128 stands for zero in the data rows.
Some points, one per row:
[141  95 218 115  29  89 152 217 173 156 161  81 111 128  81 106 111  92
 157 157  76]
[118 174  31 201 122 163 132   0 153 106  99 203 183 127 169 139 155 135
  58 118 145]
[126 151  38 103 108  78 152 105 127 122  79  75 106 140 150 133 155 185
 106 126  71]
[106  80  34  81 145   8 106 123 134 164  81 137 131 112 135 141 151 174
  88 128 147]
[197 149  13 200 183 126 130   0 168 103 131 240 216 124 120 105 180 119
  52 133 141]
[104 218 119 154  90 191 130 190  90 126 109  69 132 122 132 147  83 134
 112 162 114]
[ 85  48 246 100 110  82 165 221 112 160 145 148  49  83  66 167 115 116
 236 103  91]
[153 136  17 219  94 120  97  17 192  69  65 173 173 149  70 108 172 151
   1 103 178]
[ 31 132 255  94  73 157 194 244 121 171 160  35  33  52  96 172  93 134
 194 144  42]
[134 181 143  79  83 140 109 196 138 123 142  47 143 176 160 127  55 170
 157 161  87]
[149 129  70  98 104 180  90 121  60 151  94 115 118 145 102 108 153 113
 147 172 115]
[133 132 106 174  99 114 131  32 140 105  83 207 143 134 100 155 169 118
  19 106 157]
[ 27  49 255  17  54  94 245 255   0 255 210  13  40 145  61 129  25 129
 255 148  57]
[161  98   0 129 191  89 115  60 115 122  99 144 139 161 109 111 168 156
 120 116 176]
[141  76 186 147  94  68 153 172 166 156 145 133  58 103 180 143 165 147
 121 109  73]
[173 137  74 172 138 139 133   3 157 120 142 210 193 116 103  97 169 103
  89 141 121]
[121  53 224 128 141 146 150 182  99 166 159 177  94  83  74 143 138 123
 187 142 157]
[ 81  65 244 180 107 135 185 255 165 143 213  95  12  75 117 179 117  88
 172 120 116]
[137  84 160 143 130 137 129 102 139 126 138 185 116 103  89 131 159 128
 137 137 147]
[122 118  79 158  86 160  90 123  98 138  90  83 129 147  95 120 137 114
  54 165 138]
[118  78 221 132 129 139 145 129 147 144 152 173  85  76  72 145 155 127
 162 133 124]
[136  68 156 118  70 120  85 128 158 142  75 104 150 110  93 140 161  99
 148 110 129]
[162 195  63 139 140  97  95  58 236  90 110 106 157 133 175 155 130 134
  35  77  63]
[176 166   4 156 192 115 132   0 177 116 115 240 135 132 133  99 166 111
  26 121 157]
[147 139 121 173 200 165 129 160  49 128 113 121 167 152 167 116 124 139
 180 111 197]
[156 185  59 167  90 118  92  27 194 108 132 156 157 132 153 118 170 139
  26 141 143]
12 more points follow, each with its number after it:
[116  99 227 125  93 135 135 231 145 159 147 114  81 129  88 140 121 102
 159 132 168] 0
[160 139  66 108 172  82 108  24 135  78 100 175 112 155 156 152 143 179
  72  74  95] 1
[146 155  73 144 164 190 106  65 154 108 110 141 137 189 146 131  81 113
  92 127 225] 2
[ 97 194 174 140  88 177 135 255  65 154 122  45 110 109 115 165  66 124
 152 159 120] 3
[126 103 132  56 108  97 123 186  91 119  73 137 110 101 147  75 113 101
 193 127 163] 4
[147 184  83 141 137 110 108  77 197 104 113 104 164 136 159 149 127 137
  60  89  94] 5
[ 90 127  96  83  58  82 114 129  80 112 110  27 135 113 115 100 122 174
 169 148  82] 6
[164  73 183  53 168 123 104 240  29 176 112 173 123 142 152 132  98  81
 173 176 204] 7
[110 141 185  67  91 103 105 163 104 126 138 103 121 166 115  95  90 139
 181 117 111] 8
[122 228 157 170 159 190 110 187 119  97 128 101 142 158 240 112 111 147
 119 194  76] 9
[122 149 115  76  94  79  68  95  97  97 121 138 167 179 128  75 118 139
 163 101 140] 10
[ 87 113 255  54  79 171 201 255 127 203 177  11   0 121  73 149  10 125
 215 177  30] 11
Which two of these numbered points are nearest to each point below, looking only along the 2 directions in which the first points spread most? Their numbers follow each, nearest first.
[118 171 172 136 147 179  83 230   1 126 192  87 198 120 162  61  93 129
 212 126 122] > 8 3
[131 179  12 198 161 131 152   0 236  68  96 222 126  89 212 153 200 127
  38  54  77] > 1 2
[130 153  74 133 156 175 117  64 125 141 161 136 128 165 122 115 135 160
  97 137 159] > 2 5
[137  95 104  51 131  65 130 156  88 119  72 166 103 100 149  78 132  99
 175 124 174] > 4 10
[ 89 117  44  90  56  58  92  73  66  95  91  36 159 134 118  91 157 187
 153 140 110] > 9 10
[157 143  50  97 148  71 108  50 104  98  96 161 120 152 144 140 135 176
  91  97 114] > 2 5
[160 121  91 133 196 185 135 130   9 130 148 129 154 129 124  46  99  89
 137 104 158] > 10 4
[139 129 206 150 172 151 129 145  42 163 204  92 162 122 112 146  66 105
 206 112 149] > 7 4
[128 140 178 158 169 147 122 130  63 148 191 100 151 127 121 142  72 107
 171 109 141] > 4 7
[165 106   0 137 195  89 107  39 115 137  99 154 156 170 105 102 168 149
 104 119 179] > 1 2
Now 12 new points, numbered from 0 again:
[123 200 102 175 121 241  98  92 170 110 103 127 143 134 142  99  81 125
 104 130 115] 0
[151 155  28  90 128 184 104  68 175 106  82 124 143 188 164 123 139 166
  60 149 235] 1
[190 158  40 102  59 110 112 113 155 100 116 113 209 165  97  47 123 105
  93 123 102] 2
[170 161 180  96  66 142 104 145 241 152 176  74  81 119 195 174  97 108
  89 151  72] 3
[168 131 175 104 244 155 129 167 117 127 144 186 107 131 162 118 110  89
 166 136 139] 4
[166  97   0 131 202  85 106  31 109 129  91 147 151 175 100 103 175 158
 122 124 191] 5
[105 198 140 148 196 244 114 113 184  98 153 149 116 142 125 104  84 129
 126 120  80] 6
[185 141  46 125 126 107 126   0 156 116 152 185 183 149 113  91 167 127
  58 131 128] 7
[147 178 160  97 154 192  79  98 116  85 162 129 134 128 199 125 151  70
 114 133 103] 8
[139 160   0 211 136  91 104   0 203  63  94 204 255 126 130 140 173 176
  18 114 111] 9
[111 120 111  94 100  95 139 106 170 115  85 156  93 119 102 164 108 115
  87 137 131] 10
[181 142  92 120  81 108 123  49 213  70 103 171 124 143 151 106 191 131
  40  82  69] 11
The same question for these:
[110 145  16 153 125 121 116  36 190 117  85 115 149 142 160 120 128 134
  46 144  85] > 1 2
[160 127  71 205 183 152 115   1 139 106 170 173 202 151 125  84 174 114
  46 110 136] > 7 5
[100 228 151 141  79 196 130 247  72 131 110  33 114 121 116 150  65 131
 122 173 105] > 3 8
[115 160  41 192 152 119 156   0 218  91 100 193 180 131 132 125 145 124
  52 108 121] > 7 5
[149 140  94 232 125 107 121  56 132  96 116 169 202 137 148 105 193 111
  96 114 145] > 11 5
[119 184 150 142 124 162  69 225  11 121 174  86 217 110 163  50 106 120
 204 120 106] > 3 8
[ 97 132   0  79 141  17  89  62 109 104  94 116 185  97 122 102 146 192
 115 148  60] > 2 0
[160 129 211 162 128 137 119 155 118 111 150 153 164 112 154 123 124 106
 167 148 155] > 4 10
[102  84  26  64 147  25 147 136  73 135 101 142 143 148 102 123 132 151
 169 127 137] > 8 6
[143  61 198 138 144 132 130 102 141 141 151 208 103  88  68 134 167 126
 155 131 152] > 4 10
